One vector is turned by the same rotation once a step. Each row is the vector after some number of steps, and that number follows the row.
The counts run from 0 to 104.
[ 15.6  15.6 -15.0  20.8 -12.1 -29.3 -43.9  17.7  26.6  34.9 -21.8 -37.4
  37.5 -11.7  29.7  33.0 -30.3  14.4  30.1]  26
[ -4.1  38.5 -35.2  34.1  -7.5 -16.6 -36.1  16.6   0.0 -15.1  -1.4 -10.6
  46.4  -4.3  18.6  14.2 -39.2  25.1  -4.2]  74
[  2.7  31.4  26.3  25.1 -53.3   5.7  -4.5  19.0   3.9 -10.4  17.1 -29.1
  -4.4 -26.5  42.9   3.2 -34.6  -1.4   3.9]  49
[  5.3   9.3   1.3  42.7  -1.8   3.1 -39.1 -10.7  -9.7   6.0  -1.7 -23.0
  58.4 -27.5  27.1 -10.9 -23.1 -10.7 -18.5]  80
[  6.6  12.2 -10.1  21.0 -26.9   6.9 -48.1   4.3  15.0  28.7 -33.2   3.5
  39.2   9.1  33.5   8.1 -41.4  39.8  13.3]  67
[  6.7  19.4 -21.4   9.4 -12.2 -26.6 -32.9  27.3  24.0  25.4 -17.5 -42.4
  29.5  -7.7  29.8  36.5 -23.6  10.3  33.9]  25
[ 12.6  21.6  -7.5  38.0 -11.9   8.1 -41.4 -10.2 -20.6   6.4  -9.8 -40.1
  50.9 -27.6  30.1  -9.9 -20.5 -21.8 -29.9]  81
[ 28.0  23.3 -22.1   0.4 -18.7  31.3 -14.1  10.8  28.9  14.5 -13.1 -47.0
   2.1 -27.4  47.9   4.3 -25.5 -32.4  16.6]  96
[ 26.0  18.0  -2.0  23.4 -53.1  40.1 -27.5   1.4  28.0  24.8 -10.1  -9.7
  -3.2  -5.8  56.2  -9.4 -46.5  -3.3  11.0]  56
[-17.1  39.4  -2.4  29.3 -23.1 -29.9 -32.1  21.5  18.1 -15.0   0.4 -54.6
  24.6 -13.7   2.9  16.0 -35.6  -3.1  17.0]  36
[ 27.5   7.7   2.5  17.7 -34.6  13.1 -17.8  -5.4   1.6  33.2   0.0 -40.1
  16.1 -38.5  61.4   1.2  -4.2 -28.2   9.8]  92
[ -0.7  26.2 -10.2  22.8  -6.7  -2.3 -47.5   3.5  15.9  14.4 -46.0 -51.9
  23.5   5.0   1.4   2.9 -55.2  -8.6  20.9]  31
[ 17.6  32.8 -16.8   0.8 -49.2  40.7 -16.5  22.4  32.6   2.9 -11.9  -0.3
  -9.1  -5.9  54.9  10.4 -47.5  20.1  10.4]  59
[  2.5  45.6  14.9  30.0 -43.9  14.1  -6.4  12.4   0.2 -21.5   6.2 -39.0
  -6.2 -30.5  37.2 -14.8 -41.9 -18.1   0.9]  47
[ 15.4  28.1 -14.9  -0.1 -27.7  -2.7 -12.5  31.4  30.4   2.7  -4.5 -43.6
  12.0 -11.7  43.8  29.7 -23.1  -6.7  43.1]  100
[-12.1  28.0  26.1  58.8 -25.6 -37.1 -36.6   5.0  -5.4   6.4  -2.3 -45.3
  26.0 -20.1  16.3  -3.7 -26.2  -9.6   2.4]  39
[ 37.1  11.4 -14.8  17.1 -26.6  13.7 -17.9   8.2   4.4  30.7  16.5 -34.8
  16.3 -33.6  65.9  10.4  -5.0  -4.3   6.7]  14
[  4.9  45.0 -25.8  27.4  -6.1  -8.9 -39.7  11.2   6.8 -18.7  -4.7 -13.2
  43.4  -3.7  18.8   9.0 -52.6  15.2  -5.8]  73
[  2.3  38.7 -14.5  20.1  -6.7   3.3 -44.6   6.3  12.4  -0.7 -40.0 -48.3
  31.4   2.5  -0.9  -1.3 -55.5 -14.6  21.4]  32
[  7.7  13.4  10.5  43.5 -18.7   3.3 -39.9  -5.3 -19.6   6.1   2.9 -18.6
  48.3 -26.1  41.1 -10.5 -19.2  -1.4 -35.4]  2
[ 13.7  46.6 -24.0  24.2 -20.8  14.9 -20.3  12.7  -7.3 -16.8  21.4 -48.7
  24.1 -34.4  43.9   1.0 -18.7 -25.3 -11.8]  86
[ -6.1  45.9  19.0  31.0 -40.8  15.5 -21.7   3.1   2.4 -25.2  -0.9 -37.0
  -2.7 -25.1  29.4 -20.9 -43.7 -13.6 -10.3]  46
[ -2.1  36.4  14.8  31.9 -48.3  17.0 -15.9  11.7   3.0 -28.4  22.5 -41.7
  -8.6 -24.6  42.2  -4.1 -26.5   1.1  -7.2]  48
[ -3.8  43.2  22.6  37.7 -39.9  25.0 -17.2   5.1  -4.8 -18.1 -11.1 -41.9
   6.4 -17.5  28.6 -27.1 -32.9 -27.1 -13.1]  45
[ -2.3  13.8 -10.0  21.0  -4.5  -8.3 -57.6   9.2  12.7  19.1 -41.7 -45.0
  31.1   6.6  10.3   8.2 -51.2  -2.9  22.2]  30
[ -7.4  38.2 -17.0  20.8  -6.7   0.7 -42.4  10.7  13.1 -10.9 -28.6 -49.1
  18.2   4.7   0.4   4.2 -54.3 -14.4  16.8]  33
[ 10.4   3.1  -9.3  26.3  -9.7 -17.7 -49.6   5.8  15.6  31.5 -35.2 -41.1
  40.3   5.0  17.1  16.4 -37.3   1.0  36.4]  28
[ 18.5   1.1  25.3  28.3 -59.9  23.5 -17.2   1.7  26.0  27.1  -4.8 -12.0
   3.7 -13.1  59.1  -5.5 -21.4  -5.7  -1.4]  54
[ 10.4   3.1  -7.7  13.0 -24.7 -21.6 -32.0  23.5  25.6  35.0 -15.5 -42.7
  12.6  -8.9  31.9  21.5 -26.5  10.8  45.9]  103
[  7.3  27.4  10.9  40.2 -14.1  14.2 -39.9  -5.9 -15.3  11.0  -2.3 -21.5
  49.4 -22.6  42.4 -18.0 -13.7  -7.6 -32.1]  3
[ 25.3  28.8 -10.7  -0.6 -43.9  36.6 -16.3  18.3  24.3  -1.1 -20.3  -8.2
  -2.5  -7.1  55.2  -3.3 -42.6   6.7   3.0]  58
[ -1.4  31.9 -12.6  34.5  -4.1 -18.0 -48.1  -0.1  -6.9  -3.4  -1.4 -26.6
  60.4 -24.7  25.2  10.3 -23.3  15.4 -14.9]  77
[ 20.7  14.7  31.3  34.5 -55.7   6.8  -9.4  10.1   8.3  24.1  14.1 -22.7
   3.4 -35.4  62.0  -8.2 -18.9  -0.3   6.4]  52
[ -2.3  38.7 -28.3  42.7   1.0 -15.3 -39.8  14.1  -5.1 -13.4   7.7 -15.5
  53.6 -18.8  18.1  16.1 -28.8  19.5  -9.9]  75
[ -3.5  37.5 -14.6  38.7  -2.3 -20.2 -45.0   8.9  -3.9  -9.5   2.8 -19.6
  58.2 -21.9  21.5  12.0 -28.9  15.5 -19.0]  76
[ 12.5  30.1 -18.9   7.6 -37.8  14.4  -9.6  21.8  30.3  -1.9   0.6  -0.9
  10.0  -6.5  51.3  27.6 -40.3  35.0  21.5]  61
[ 24.8  37.4 -14.1   8.8 -44.9  31.3 -17.8  24.2  26.2  -7.0   3.8  -1.9
   0.3  -3.0  49.8  22.4 -47.7  26.7  11.8]  60
[ 11.9  25.0 -21.2  11.4 -37.1   2.1 -23.7  32.1  22.1  11.2  -2.6   3.5
   9.6  -2.0  52.7  29.0 -36.3  33.3  10.4]  62
[ 12.4  17.2  -4.8  19.4 -34.7  -3.1 -30.2  20.8  13.1  23.8  -5.5   4.7
  29.2  -5.6  46.2  23.2 -34.9  35.3  16.1]  64
[ 19.8  23.3  -9.3  36.7 -24.7   1.0 -14.0  18.4   7.1  12.8  23.7 -40.3
  25.9 -41.2  51.4   1.2  -6.4 -19.7  -2.8]  89
